128 stands for zero in the data rows.
How far apart are the two rows of each pair, measured in a hidden way? 0 means very close, and 20 very far. Two or three weighted sums of its numbers give each row a place; it is the straight-line distance between the places.
<156 109 171 142 115 185 236 110 92 127 119 145>
<154 71 105 173 95 219 107 192 177 68 110 136> -> 12
<127 230 61 164 156 173 64 175 178 137 140 130>
<125 152 83 109 173 112 93 160 191 152 126 89> -> 10
<155 77 159 121 128 185 206 134 83 104 112 133>
<118 137 132 115 164 116 136 133 116 153 135 121> -> 7
<158 92 110 111 142 139 137 111 171 98 111 91>
<107 152 95 125 141 104 96 161 163 119 94 125> -> 6
<99 129 113 123 143 136 146 120 102 117 138 144>
<148 111 108 97 101 82 130 144 82 119 161 122> -> 9
<113 123 121 115 134 138 145 106 106 152 146 113>
<140 92 186 172 85 112 134 148 163 136 111 158> -> 16
<137 215 106 169 109 201 108 129 110 128 163 152>
<169 105 171 127 155 68 148 116 114 127 207 121> -> 16
<163 46 201 198 71 207 186 148 85 108 147 165>
<122 88 140 111 166 48 114 159 79 31 180 85> -> 5
<118 174 119 109 121 105 170 103 98 155 130 132>
<131 126 110 142 119 136 120 129 124 112 147 136> -> 7
<126 130 116 131 166 111 147 130 113 155 131 132>
<152 115 154 124 105 121 165 90 114 106 99 142> -> 8
<148 112 129 119 120 129 127 144 121 172 128 150>
<110 134 159 141 74 117 140 98 135 153 120 151> -> 9
<98 151 94 116 138 128 109 149 148 137 104 107>
<120 142 102 114 142 127 87 136 186 148 119 99> -> 6
<124 184 118 158 128 161 94 174 190 84 88 132>
<121 145 104 135 142 103 84 173 157 139 128 102> -> 8
<137 69 104 110 180 72 126 158 88 33 138 96>
<108 148 118 117 129 123 128 130 102 130 131 129> -> 6
<142 104 131 139 115 136 99 122 118 149 131 144>
<115 98 123 96 136 125 136 94 91 109 98 101> -> 6
<123 114 122 116 101 55 74 160 116 61 209 99>
<128 162 118 133 139 159 138 123 109 143 139 135> -> 4
<92 127 106 119 145 120 101 135 161 134 113 109>
<117 129 149 105 117 124 145 102 115 142 136 151> -> 2
<138 94 128 145 112 63 129 165 106 107 147 172>
<88 126 136 118 135 29 111 152 81 89 158 137> -> 7
<102 115 129 125 132 130 135 129 98 142 123 122>
<162 98 127 89 144 172 157 116 118 139 144 134> -> 7
<133 146 184 232 75 206 112 131 116 109 172 195>
<187 47 225 139 175 176 202 104 113 240 175 187> -> 19
<155 157 83 97 176 119 98 139 174 157 137 82>
<102 149 164 168 112 123 205 109 126 197 133 153> -> 13
<120 129 131 115 86 145 116 113 131 143 120 119>
<102 91 146 106 132 118 101 122 78 110 158 133> -> 8
<125 148 95 121 156 97 97 171 164 126 104 122>
<142 118 174 174 115 144 179 102 115 107 131 136> -> 10
<139 96 165 223 92 203 150 164 132 76 123 146>
<147 93 161 165 133 121 188 121 178 113 100 117> -> 15
<111 132 122 98 170 115 144 140 112 154 122 113>
<177 137 255 255 107 176 193 97 155 157 182 255> -> 3
<153 84 135 77 137 141 160 97 102 82 118 96>
<113 133 89 84 98 131 98 147 174 140 85 104> -> 11
<180 143 69 116 148 111 91 179 206 174 115 132>
<141 108 153 120 133 144 145 117 97 131 133 115> -> 18
<146 119 255 255 75 140 202 114 148 144 192 255>
<128 147 144 207 53 198 94 159 103 116 176 154> -> 16
<136 131 128 110 132 120 151 114 94 155 133 130>
<188 91 173 166 106 165 230 89 123 86 111 129> -> 4
<107 131 135 131 117 123 137 108 107 148 101 102>
<110 130 121 127 136 148 129 128 115 162 135 115> -> 6
<93 168 102 119 132 76 118 138 165 164 99 94>
<146 141 134 109 143 141 166 90 114 113 124 118> -> 11
<123 144 117 108 132 126 130 144 108 146 124 124>
<80 136 115 140 90 100 66 168 176 126 88 105> -> 12
<120 127 127 118 133 136 138 124 101 139 115 132>
<193 50 131 107 91 41 67 143 61 46 255 120> -> 13
<113 144 121 118 149 120 111 149 176 150 113 114>
<125 122 125 125 133 135 158 98 115 138 120 135> -> 9
<160 144 116 113 153 141 159 101 106 94 98 125>
<107 149 132 135 156 126 125 127 125 143 130 125> -> 3
<130 99 108 112 120 102 125 138 91 124 152 136>
<156 156 113 96 147 110 122 111 109 169 158 100> -> 7
<110 159 104 140 92 162 85 148 209 134 77 151>
<122 147 128 113 137 129 141 118 118 137 116 128> -> 12
<94 146 85 116 130 134 109 153 163 135 98 112>
<122 164 81 153 132 145 74 159 195 132 122 128> -> 5
<132 125 134 121 146 120 139 126 93 161 126 128>
<119 130 115 120 110 123 114 118 106 125 135 140> -> 8
<109 152 91 115 159 126 102 163 178 140 105 117>
<139 147 106 92 127 146 103 115 114 160 127 127> -> 6
<118 142 126 147 43 157 127 104 134 151 98 137>
<103 163 101 118 140 127 113 164 175 147 114 118> -> 4
<140 147 120 143 152 51 139 142 98 80 163 178>
<144 129 111 134 133 146 94 110 94 113 165 143> -> 11
<124 161 99 127 146 109 117 149 160 152 107 124>
<97 132 125 96 167 25 64 167 87 26 182 108> -> 12
<134 187 230 222 128 176 113 117 203 155 157 228>
<132 111 140 136 119 143 159 98 96 116 117 114> -> 14
<97 149 129 112 158 89 96 153 149 150 88 94>
<92 165 89 139 165 111 112 141 172 128 105 92> -> 8
<140 141 106 124 112 77 151 130 72 91 164 132>
<103 195 132 171 108 180 128 115 89 151 131 154> -> 8
<111 147 136 125 116 147 132 109 120 112 130 155>
<124 103 115 106 117 150 160 99 104 112 109 111> -> 6
<129 124 114 110 83 130 118 104 116 157 140 124>
<129 136 144 87 100 175 84 112 135 187 108 164> -> 9
<156 116 119 101 102 148 146 109 113 94 120 124>
<120 137 60 105 166 90 115 151 171 157 120 97> -> 9
<115 131 117 117 139 104 100 161 144 130 135 105>
<95 132 146 103 139 128 125 125 114 164 121 109> -> 4
<182 101 150 138 136 76 125 113 108 126 221 125>
<115 130 136 118 133 137 114 105 110 138 130 119> -> 11
<116 115 124 121 148 123 136 105 106 142 131 121>
<114 148 91 131 139 89 107 155 179 145 93 149> -> 12
<163 109 135 103 136 175 143 88 122 151 126 111>
<133 85 173 115 86 176 186 136 91 58 90 142> -> 12
<127 159 115 110 163 130 92 146 193 160 127 184>
<65 228 115 112 152 98 191 121 96 150 98 122> -> 15
<116 110 116 177 63 126 96 174 222 115 64 154>
<141 125 130 108 129 121 131 122 102 141 132 123> -> 14
<64 114 161 133 163 132 129 106 120 139 110 122>
<156 127 154 121 85 168 96 115 107 140 191 194> -> 16
<164 123 124 51 202 129 125 105 138 200 182 101>
<124 64 146 134 109 196 178 151 94 77 93 123> -> 16
<140 66 206 214 67 104 186 129 181 133 120 182>
<118 137 124 121 111 142 149 128 116 121 147 150> -> 16
<91 149 102 121 130 124 97 151 179 137 95 108>
<204 141 155 87 191 192 79 80 163 205 189 198> -> 13
<132 103 116 120 131 123 141 107 113 141 114 128>
<144 119 121 128 96 105 105 128 82 94 170 143> -> 7
<164 74 172 105 239 178 134 135 159 225 146 174>
<91 137 89 130 149 115 100 159 155 122 109 119> -> 7
<158 81 159 120 135 133 174 77 104 97 115 87>
<109 134 115 112 138 103 129 106 101 137 115 132> -> 4
<128 126 89 123 128 166 94 137 195 171 109 166>
<188 94 109 152 58 56 52 165 82 41 241 167> -> 13
<120 138 130 126 124 137 137 115 113 142 140 139>
<125 190 110 145 158 47 137 145 93 54 184 160> -> 4
<126 125 130 118 147 131 124 100 108 157 118 118>
<140 129 129 94 137 166 158 126 114 124 113 126> -> 3
<132 185 173 199 133 207 154 115 114 47 159 175>
<131 115 146 126 118 117 134 117 105 128 115 132> -> 15
<96 150 127 131 122 129 112 156 206 127 96 123>
<154 166 203 202 99 201 150 118 112 63 163 196> -> 16
<100 111 123 116 142 121 140 90 107 136 128 121>
<145 146 156 166 86 145 136 90 148 173 123 182> -> 9
<91 196 127 127 141 117 172 89 102 160 109 140>
<101 104 143 121 146 126 127 109 105 128 128 120> -> 4
<85 121 106 95 153 127 104 146 175 140 118 85>
<63 125 135 120 117 90 175 126 99 169 94 85> -> 11
<146 145 94 103 156 123 113 150 163 107 94 80>
<110 119 95 87 125 118 124 120 164 107 100 88> -> 6
<126 138 130 122 127 128 132 102 114 150 142 127>
<118 130 123 123 123 120 140 133 103 139 118 123> -> 3
<106 120 130 77 138 135 147 125 97 149 136 128>
<118 149 115 120 129 107 88 180 172 136 94 122> -> 13
<125 111 115 92 73 151 114 118 125 173 89 157>
<106 143 137 119 124 127 106 154 112 134 115 142> -> 7
<124 129 137 104 122 133 138 104 101 131 119 138>
<121 128 142 94 133 138 141 103 112 109 131 133> -> 2
<152 122 121 97 149 110 133 141 177 132 112 125>
<125 98 126 111 104 138 139 90 105 113 133 104> -> 13
<111 127 65 99 151 108 100 159 166 161 94 109>
<121 161 134 164 128 105 141 133 133 122 101 127> -> 7
<139 79 196 171 128 131 203 99 134 112 144 157>
<129 125 108 99 139 127 151 144 110 137 141 128> -> 8
<162 75 156 156 117 138 186 106 124 107 128 144>
<119 125 143 128 148 127 150 97 120 141 128 103> -> 3
<118 130 65 92 139 35 91 168 124 87 191 134>
<141 102 168 55 199 168 62 62 136 183 203 136> -> 8
<98 111 153 100 129 128 133 113 84 129 139 110>
<107 139 100 109 114 121 112 133 173 131 99 110> -> 11
<124 93 154 164 80 128 128 156 156 117 77 144>
<101 199 110 131 173 80 183 140 96 143 95 146> -> 11
<148 134 87 111 150 122 139 125 174 95 92 103>
<145 98 149 109 157 141 137 122 103 155 123 141> -> 6
<116 117 129 107 120 126 132 103 100 158 137 136>
<138 131 127 125 118 130 132 129 107 151 136 136> -> 3
<118 132 85 129 156 109 126 152 165 145 96 100>
<201 95 160 137 145 137 214 85 138 89 125 124> -> 4
<101 107 141 149 35 147 112 140 156 112 104 139>
<169 100 119 76 125 158 160 71 114 94 130 70> -> 13
<124 132 148 151 115 117 138 123 110 143 122 133>
<93 125 106 106 151 82 88 162 150 109 114 112> -> 5
<130 126 127 126 81 170 98 102 142 164 123 183>
<174 84 161 156 156 160 226 151 195 192 136 170> -> 18
<160 118 124 110 138 136 136 117 106 130 133 120>
<73 108 132 110 146 111 92 134 157 120 119 101> -> 12
<109 110 141 156 49 144 128 127 121 111 112 139>
<118 149 135 119 119 136 133 119 92 137 127 130> -> 5
<195 92 181 182 141 128 253 80 136 82 126 140>
<115 145 100 103 138 118 96 146 167 133 107 113> -> 14
<125 132 141 126 117 139 134 134 101 146 127 141>
<153 113 117 134 137 172 133 104 99 124 136 145> -> 8
<140 150 116 120 141 24 133 140 70 67 198 153>
<118 141 208 203 84 131 153 100 140 118 117 169> -> 14
<104 130 119 116 167 124 105 134 146 122 112 88>
<120 150 115 128 146 108 130 117 107 135 140 113> -> 5
<132 128 110 116 138 125 127 129 106 146 136 122>
<115 135 90 122 151 101 105 171 174 142 107 125> -> 8
<114 142 117 123 145 96 118 103 117 154 133 123>
<116 200 130 129 140 126 153 111 82 100 121 133> -> 7
<119 182 87 124 106 157 118 165 153 148 117 129>
<202 113 158 121 130 76 127 127 118 126 206 111> -> 10
<110 150 135 139 96 156 122 108 115 101 100 125>
<66 131 121 125 133 126 79 159 175 135 129 97> -> 3
<87 174 83 126 141 79 120 133 169 144 81 95>
<128 106 205 239 100 104 187 135 148 113 122 185> -> 8
<128 129 101 100 145 140 135 128 158 115 89 88>
<138 82 137 132 62 221 105 154 79 99 123 114> -> 15
<137 98 150 122 135 80 130 119 31 28 149 118>
<138 176 87 124 112 69 94 179 124 22 217 150> -> 12
<119 138 128 165 143 108 136 121 175 141 120 136>
<98 185 104 154 78 203 99 184 194 90 101 133> -> 14
<156 78 143 99 139 141 153 81 98 74 119 73>
<144 101 138 116 135 117 135 127 112 144 161 137> -> 3
<117 122 122 122 122 124 134 116 111 151 104 122>
<144 114 147 115 142 139 130 133 114 130 115 148> -> 1
<167 119 135 80 193 114 118 119 146 172 179 108>
<152 86 167 165 121 146 206 91 138 90 100 138> -> 10
<119 121 138 140 107 152 130 118 133 142 131 119>
<95 105 108 113 120 122 122 170 143 134 86 94> -> 6
<137 104 130 115 110 117 128 143 125 123 108 143>
<100 143 106 135 133 121 76 139 166 145 83 98> -> 4
<104 148 153 135 122 136 142 118 129 119 108 152>
<89 181 116 143 60 220 138 157 78 98 120 104> -> 15
<146 106 128 116 128 142 134 105 112 130 127 112>
<124 173 140 149 106 155 169 118 107 150 118 132> -> 4
<140 80 216 206 72 107 185 129 179 133 125 162>
<168 118 123 72 184 115 106 95 123 181 178 116> -> 16
